(in the rows, 128 means zero)
Each path below is one point turned by a fixed rotation once a step. After each direction that follows a path, write how fast that rotation turns it, in degrees per step (0 if it stays still).
Each turn is a multiple of 5 degrees from 10 to 175, or 0.
Each row of a path follows its step; steps can be skipped.
Path 1:
step 0: [126 134 135 131 129 120 117 105 134 117 106 135 126 137 132 118 140 124
 126 128 135 130 124 130 123 139 116 132 127 131 117 131 137 124]
step 1: [131 132 125 125 128 123 114 131 133 127 133 136 130 137 129 134 130 103
 122 131 114 133 116 115 117 137 122 115 129 127 136 132 145 124]
step 2: [137 140 119 123 122 129 125 130 134 121 126 135 137 137 149 113 133 129
 115 141 129 127 120 131 123 140 137 132 133 135 136 127 119 111]
step 3: [139 119 123 137 134 126 126 115 131 111 114 129 128 143 125 126 131 125
 130 145 131 121 125 117 124 134 113 126 134 142 117 129 136 122]
step 4: [131 130 124 111 132 126 123 124 123 125 141 120 138 142 135 138 122 121
 130 138 117 131 109 127 124 136 125 125 120 137 136 132 147 124]
step 5: [140 140 131 133 144 125 126 123 126 121 134 137 126 141 146 114 131 137
 113 138 135 142 119 136 134 134 129 135 130 137 129 130 129 123]
step 6: [131 122 117 134 134 127 127 117 117 117 127 135 119 135 127 144 135 116
 124 146 126 135 130 121 129 139 124 129 133 127 109 137 138 119]
step 7: [128 130 133 106 135 127 133 128 125 132 136 132 136 136 131 121 128 112
 140 143 122 139 116 125 126 141 144 133 123 134 128 134 132 119]
step 8: [135 135 129 129 132 110 141 122 132 119 136 137 120 140 124 112 134 126
 121 130 137 136 123 135 134 132 118 134 140 140 126 136 128 114]
step 9: [126 134 120 127 130 119 122 123 128 121 129 126 131 119 127 143 131 112
 132 136 134 133 112 122 130 131 116 134 124 128 108 129 140 106]
step 10: [120 147 135 114 130 124 130 128 135 132 129 142 141 133 132 120 137 124
 126 135 141 136 116 120 126 144 138 124 122 137 128 133 142 131]
Directions:
[131 133 131 133 130 126 126 127 129 133 130 126 130 129 133 132 130 127
 123 125 128 128 128 124 131 128 127 127 124 124 126 132 127 128]
85
[130 129 129 127 125 125 126 132 126 131 133 124 124 132 127 123 134 129
 132 127 126 133 129 128 126 127 128 124 125 130 132 128 130 130]
115
[128 126 126 129 128 130 128 129 129 130 128 134 122 131 129 126 130 123
 129 128 122 125 130 124 126 130 132 131 129 124 129 131 122 127]
70
[128 129 126 126 126 122 123 133 122 126 127 131 134 127 125 130 126 129
 130 131 122 127 126 126 130 124 129 129 126 125 128 129 128 127]
135
[123 126 127 128 130 126 125 129 132 132 133 124 129 124 132 134 128 126
 131 132 126 127 126 129 127 132 131 128 131 128 131 125 129 126]
135
[126 133 124 126 130 131 134 129 129 127 129 130 132 130 130 127 128 126
 130 124 124 128 125 130 131 128 133 122 125 128 127 124 128 129]
130
Path 2:
step 0: [122 125 150 119 129 132 120 118 138 131 132 129 141 131 141 120 129 134
 117 116 125 137 131 143 116 124 120 136 126 111 121 126 136 121]
step 1: [148 117 118 147 139 113 133 132 133 117 137 119 128 135 124 136 127 125
 140 138 134 127 109 125 135 124 133 126 130 133 123 128 121 127]
step 2: [111 141 129 128 119 134 124 129 112 128 110 118 122 117 127 119 132 113
 113 121 130 117 134 120 138 130 125 139 120 130 141 128 125 132]
step 3: [136 123 115 112 127 135 133 123 130 132 130 148 134 137 128 137 132 135
 138 129 116 133 146 130 112 122 143 117 137 126 125 129 124 125]
step 4: [130 130 149 143 132 133 125 134 131 135 135 120 124 119 127 124 111 145
 122 132 136 131 119 135 122 143 111 127 125 132 119 131 138 136]
step 5: [122 123 123 115 132 101 129 125 130 116 129 127 132 134 129 130 137 116
 133 120 134 127 119 124 149 119 127 117 124 124 138 126 134 115]
step 6: [122 136 119 131 126 150 121 130 121 127 128 120 134 125 129 126 130 124
 132 140 116 129 127 128 122 123 132 161 134 126 124 124 114 131]
step 7: [143 124 122 140 123 125 146 122 137 141 117 144 112 134 133 124 130 133
 118 123 139 127 137 124 121 136 138 113 121 130 131 124 131 132]
step 8: [123 127 149 119 123 131 105 135 128 126 137 118 133 114 120 141 129 129
 131 123 121 127 134 130 135 122 115 111 133 139 120 130 130 133]
step 9: [121 123 125 128 144 121 137 122 125 118 127 136 134 143 129 117 123 123
 137 125 121 131 113 137 125 136 130 136 125 104 133 145 131 124]
step 10: [146 133 115 131 120 127 128 134 119 131 132 113 135 120 134 128 119 136
 116 129 144 121 126 119 129 117 135 142 132 140 128 111 125 122]
Directions:
[128 123 125 124 125 128 124 126 128 125 129 123 127 126 129 135 129 126
 130 126 131 128 128 134 122 129 130 128 128 128 131 123 130 128]
145
[129 134 128 125 125 133 130 126 130 131 127 129 129 127 131 129 132 130
 124 133 128 126 127 132 126 130 128 120 127 128 125 128 128 129]
90
[123 129 125 130 128 127 123 126 129 134 129 130 125 130 127 128 126 124
 127 132 131 123 134 125 126 126 134 129 129 130 127 130 128 130]
85
[127 124 133 127 127 128 124 129 129 128 130 132 129 129 126 128 121 128
 126 130 128 130 124 133 130 126 129 125 130 127 126 131 136 125]
85
[130 126 128 124 124 125 126 132 125 130 129 131 125 126 129 126 131 132
 123 125 132 121 127 127 129 129 127 129 125 128 132 129 128 124]
135
Path 3:
step 0: [122 122 137 121 129 130 113 133 142 131 134 136 128 138 125 132 133 109
 129 120 121 134 124 134 126 111 109 119 121 128 137 118 132 126]
step 1: [108 123 137 124 119 129 129 138 127 131 137 125 141 121 134 148 138 138
 125 125 139 131 129 142 126 121 116 128 128 123 141 128 131 132]
step 2: [111 149 139 132 127 127 131 136 113 110 127 125 129 125 136 138 135 124
 110 124 131 122 130 126 127 131 128 130 120 135 123 127 140 129]
step 3: [132 148 130 134 122 137 124 138 125 129 114 127 110 120 122 129 131 143
 133 111 130 123 127 136 127 121 135 131 119 138 118 136 137 125]
step 4: [139 127 136 128 123 144 119 123 144 135 134 119 117 141 128 134 120 126
 125 122 120 119 116 136 126 132 130 120 120 148 122 127 136 127]
step 5: [131 125 147 127 131 136 127 136 140 147 143 130 119 119 127 137 134 121
 128 130 115 128 116 131 122 118 110 132 132 125 132 125 122 122]
step 6: [113 135 140 119 115 131 125 131 124 132 140 145 138 141 132 138 139 118
 127 127 135 135 129 132 118 127 116 137 117 128 136 128 120 130]
step 7: [123 135 133 136 115 130 124 143 123 112 122 133 137 126 132 136 146 128
 121 112 137 130 131 126 129 120 118 122 137 131 136 133 142 125]
step 8: [117 132 147 127 122 132 126 136 125 113 113 115 122 125 131 128 119 140
 125 118 137 124 125 146 128 129 131 123 117 133 121 122 139 121]
step 9: [122 142 132 134 129 126 119 131 137 135 134 109 116 125 121 136 130 132
 125 125 108 121 123 131 134 117 129 122 112 143 119 130 133 126]
step 10: [130 132 127 126 137 149 129 131 136 148 140 136 113 131 124 146 124 130
 119 124 127 120 126 136 118 125 119 137 118 129 131 126 130 135]
Directions:
[127 126 128 124 126 123 129 135 126 123 130 129 134 127 129 126 125 128
 128 127 131 129 127 127 129 124 123 123 126 126 128 131 127 129]
60
[125 127 130 126 132 127 130 130 125 124 128 130 129 128 128 126 135 133
 129 123 130 127 129 128 129 132 131 128 132 135 125 127 126 128]
70
[135 127 125 125 126 126 134 127 130 129 132 130 124 128 130 128 127 128
 130 125 128 128 123 125 130 128 124 132 126 133 127 125 126 127]
60
[124 123 126 125 131 126 127 127 133 130 128 128 127 129 135 125 130 131
 126 128 120 127 126 134 128 126 127 127 127 127 127 129 126 128]
80
Path 4:
step 0: [110 132 143 134 134 121 127 133 115 124 129 134 125 143 133 124 143 133
 137 142 141 117 126 123 131 135 108 126 127 127 132 128 125 118]
step 1: [122 118 150 128 124 132 125 132 140 135 118 132 139 135 136 140 138 125
 133 129 122 119 118 110 137 128 129 138 129 118 120 139 131 119]
step 2: [126 133 127 141 133 130 123 136 119 123 111 124 132 132 135 138 131 151
 125 150 126 128 123 124 139 139 127 125 124 119 132 138 138 127]
step 3: [120 131 142 140 129 133 122 139 129 131 123 135 132 128 139 113 147 125
 126 139 136 112 119 126 116 131 127 129 141 122 136 145 125 129]
step 4: [126 126 133 132 128 133 133 151 132 121 113 140 136 118 145 137 136 131
 119 123 121 124 124 120 138 129 124 137 112 129 127 141 126 122]
step 5: [130 126 113 138 143 123 119 146 124 132 111 132 127 127 133 130 138 134
 138 136 128 132 121 127 116 145 131 128 136 128 120 142 135 123]
step 6: [129 135 125 116 120 136 118 135 124 123 115 134 136 121 140 127 145 134
 127 122 138 118 128 126 112 123 131 146 131 126 138 143 131 136]
step 7: [129 125 128 122 137 134 135 146 122 109 116 135 140 120 133 138 137 124
 137 133 127 123 126 139 116 138 117 127 113 139 125 128 128 120]
step 8: [121 132 118 119 133 124 111 132 133 125 120 129 121 131 128 132 139 130
 144 123 128 127 110 125 113 123 114 139 130 132 114 140 137 119]
step 9: [131 139 130  96 136 139 128 127 119 118 118 129 135 127 135 139 136 130
 132 135 135 122 129 117 130 135 124 136 129 131 130 129 143 134]
step 10: [131 132 139 130 130 141 124 128 134 117 119 135 132 142 115 136 130 125
 134 139 131 117 113 145 116 135 113 132 124 135 128 128 139 122]
Directions:
[133 131 134 128 126 128 127 128 128 132 129 128 128 125 128 130 130 127
 130 128 134 132 131 123 125 125 124 126 127 128 125 132 126 133]
135
[123 125 132 130 124 127 127 130 125 130 126 127 130 130 133 126 122 130
 127 129 128 130 129 129 131 131 128 127 131 124 128 133 122 127]
25
[129 128 130 128 131 126 133 130 128 130 125 129 120 126 131 129 123 129
 133 124 127 127 128 123 128 127 129 129 129 124 125 127 132 124]
100
[126 128 127 127 132 129 134 130 124 129 128 125 131 125 129 126 131 124
 132 134 129 130 130 126 129 134 130 124 131 130 126 124 127 128]
160
Path 5:
step 0: [127 120 133 121 136 135 138 127 136 137 118 133 122 126 132 113 142 115
 126 142 136 125 124 136 134 125 123 132 114 111 133 117 123 143]
step 1: [125 120 120 120 119 133 128 122 123 143 133 121 127 128 133 112 136 115
 119 128 144 129 114 126 111 130 128 128 109 126 127 130 129 142]
step 2: [120 128 124 114 108 133 143 128 128 135 122 124 122 128 137 126 130 125
 133 134 146 116 131 133 120 136 143 124 124 112 124 128 140 134]
step 3: [127 119 119 134 126 133 160 121 132 125 128 137 126 134 130 125 129 119
 132 130 145 113 124 134 116 129 122 126 122 132 126 123 139 131]
step 4: [135 127 125 128 117 145 131 124 133 135 130 137 137 132 125 136 140 129
 123 133 131 117 130 149 111 128 116 122 118 123 117 121 138 140]
step 5: [131 117 137 129 124 142 130 140 124 130 126 129 122 137 148 134 144 125
 143 125 130 119 131 129 114 131 116 119 110 123 129 131 137 132]
step 6: [132 119 139 121 111 130 134 120 128 133 131 120 132 128 128 138 146 113
 145 129 137 118 123 121 129 111 116 126 124 128 122 130 136 132]
step 7: [137 108 136 108 117 125 139 128 132 124 125 122 133 132 126 128 135 109
 135 134 118 129 125 145 123 128 129 121 117 133 124 126 136 124]
step 8: [143 133 131 114 124 123 138 129 134 118 134 118 131 141 142 127 132 112
 134 126 129 134 119 132 119 135 117 118 131 126 122 123 133 147]
step 9: [130 133 128 110 124 128 131 134 131 120 114 139 136 132 130 126 147 112
 138 143 133 128 122 124 121 140 115 138 130 121 130 122 132 136]
step 10: [122 123 133 117 121 124 126 135 118 133 129 131 124 142 125 115 130 108
 130 124 126 115 116 135 113 131 114 146 128 128 130 128 134 137]
Directions:
[127 121 126 129 133 128 131 132 127 125 125 131 126 129 130 125 129 127
 130 128 126 130 128 126 126 132 130 128 122 131 132 130 128 122]
160
[134 124 128 130 127 130 133 122 131 125 129 133 130 129 126 127 123 126
 130 124 126 132 133 131 130 129 131 128 130 127 129 127 129 132]
85
Path 6:
step 0: [121 138 128 127 137 128 133 119 118 124 143 123 137 136 138 123 135 120
 118 143 118 131 123 145 135 124 135 135 148 130 137 126 127 122]
step 1: [136 137 125 123 124 144 132 123 144 134 131 133 127 134 137 119 121 121
 131 118 144 132 132 128 121 134 123 138 112 125 129 140 117 143]
step 2: [124 117 124 131 135 125 131 140 119 133 116 128 130 115 112 130 132 138
 125 138 138 129 129 122 123 128 129 103 125 142 128 122 115 133]
step 3: [119 132 140 124 134 117 127 126 106 119 149 123 135 131 128 147 125 125
 123 132 124 131 120 121 129 135 129 142 130 118 128 130 137 128]
step 4: [137 122 132 130 117 140 119 127 136 120 123 132 108 143 141 122 121 123
 135 126 127 147 137 129 130 126 126 139 128 130 134 121 114 128]
step 5: [123 133 132 132 132 113 148 127 146 136 120 138 126 116 127 119 136 131
 124 145 132 127 117 128 132 132 135 114 126 132 120 127 120 124]
step 6: [113 122 126 119 127 133 116 125 126 130 137 118 140 127 134 153 137 125
 117 118 138 111 120 121 132 122 127 136 119 128 125 125 129 133]
step 7: [138 114 132 136 117 139 133 129 113 121 118 123 133 132 122 117 122 129
 136 124 136 132 135 127 127 141 125 142 137 128 137 115 121 112]
step 8: [119 136 134 129 134 126 143 132 135 123 122 129 109 122 130 130 123 113
 132 138 128 132 122 137 118 131 129 118 141 121 112 138 138 130]
step 9: [128 126 128 124 121 126 110 134 137 136 119 134 135 129 136 134 125 132
 113 124 123 126 120 116 117 112 140 130 109 122 132 122 137 134]
step 10: [137 119 132 141 124 117 124 130 126 119 129 135 137 128 116 127 137 135
 143 117 128 119 134 124 145 132 118 129 131 129 116 119 123 110]
Directions:
[130 127 128 124 126 132 131 131 123 129 128 133 126 133 129 127 126 125
 127 125 127 125 127 129 131 125 125 130 119 127 130 126 129 127]
130
[129 126 128 125 131 131 126 130 127 128 131 124 133 126 132 125 128 130
 126 130 130 131 128 127 133 124 129 128 129 120 125 125 131 130]
120
[126 127 123 126 128 135 132 126 127 130 128 124 133 125 129 126 130 126
 127 127 135 123 127 131 126 130 127 128 130 130 130 131 126 127]
65
[133 131 128 127 127 129 125 128 131 129 130 124 127 128 133 129 129 125
 131 126 129 126 131 120 124 129 129 129 127 130 134 124 130 131]
135
Path 7:
step 0: [133 133 126 126 116 123 136 141 123 127 121 132 148 129 130 124 133 131
 141 125 127 118 126 138 130 132 133 130 140 123 120 139 139 126]
step 1: [128 127 120 117 122 117 133 130 117 135 134 132 128 138 136 137 142 126
 125 132 113 133 132 110 126 138 133 131 125 135 120 127 131 134]
step 2: [134 135 139 126 138 137 129 124 123 130 125 117 126 131 127 138 122 132
 113 132 122 132 137 133 117 133 143 133 120 134 127 144 134 124]
step 3: [120 131 132 129 110 139 129 118 119 134 129 123 124 130 125 112 126 130
 126 128 131 123 120 139 127 128 133 145 139 141 126 130 122 126]
step 4: [126 125 134 118 128 135 141 132 132 130 131 125 124 137 137 126 128 110
 114 126 131 119 122 120 132 132 125 130 123 123 133 115 111 132]
step 5: [122 140 132 129 137 127 126 142 136 114 142 127 121 128 123 132 119 117
 134 130 138 123 137 130 131 125 131 132 128 125 137 143 122 122]
step 6: [122 123 127 128 125 121 119 114 123 127 132 130 114 119 124 122 129 119
 142 139 128 120 121 130 139 138 117 126 131 127 131 137 135 140]
step 7: [134 124 126 123 127 133 129 132 137 124 113 122 131 141 118 123 130 127
 124 124 128 125 128 122 132 143 122 111 127 118 141 128 143 132]
step 8: [125 131 122 135 125 127 112 141 123 114 122 130 126 141 116 131 125 136
 137 126 123 123 131 116 124 129 134 133 134 130 115 122 132 117]
step 9: [138 131 135 126 133 124 123 115 125 127 128 129 127 126 134 135 142 132
 127 137 119 115 113 131 125 131 135 121 128 119 108 127 126 124]
step 10: [135 131 128 121 130 125 135 135 141 146 134 122 132 134 119 121 146 132
 122 126 132 137 127 133 125 132 142 126 141 128 127 136 128 120]
Directions:
[130 128 126 128 129 129 127 126 125 131 126 126 132 125 130 117 133 125
 126 126 133 128 127 128 130 130 125 129 131 125 126 130 131 128]
110
[122 130 127 127 129 132 130 131 131 132 132 133 124 123 125 125 127 130
 121 127 129 125 126 129 130 126 128 131 124 128 129 129 127 130]
45
[128 126 124 126 130 128 125 126 123 132 129 130 121 129 129 128 129 127
 133 128 126 128 130 127 133 126 130 132 130 129 126 121 128 130]
145
[130 126 127 132 133 131 127 126 133 120 127 133 127 129 126 123 129 124
 132 127 127 125 128 125 128 126 127 126 129 130 130 129 129 133]
40
[129 129 130 128 126 132 128 131 130 126 124 129 130 127 134 127 126 129
 130 126 129 121 128 125 131 127 129 126 129 129 123 124 121 122]
80
[132 128 127 127 127 132 132 130 126 126 131 126 126 130 127 130 130 130
 129 124 134 126 131 133 130 123 132 124 127 128 129 129 134 126]
145
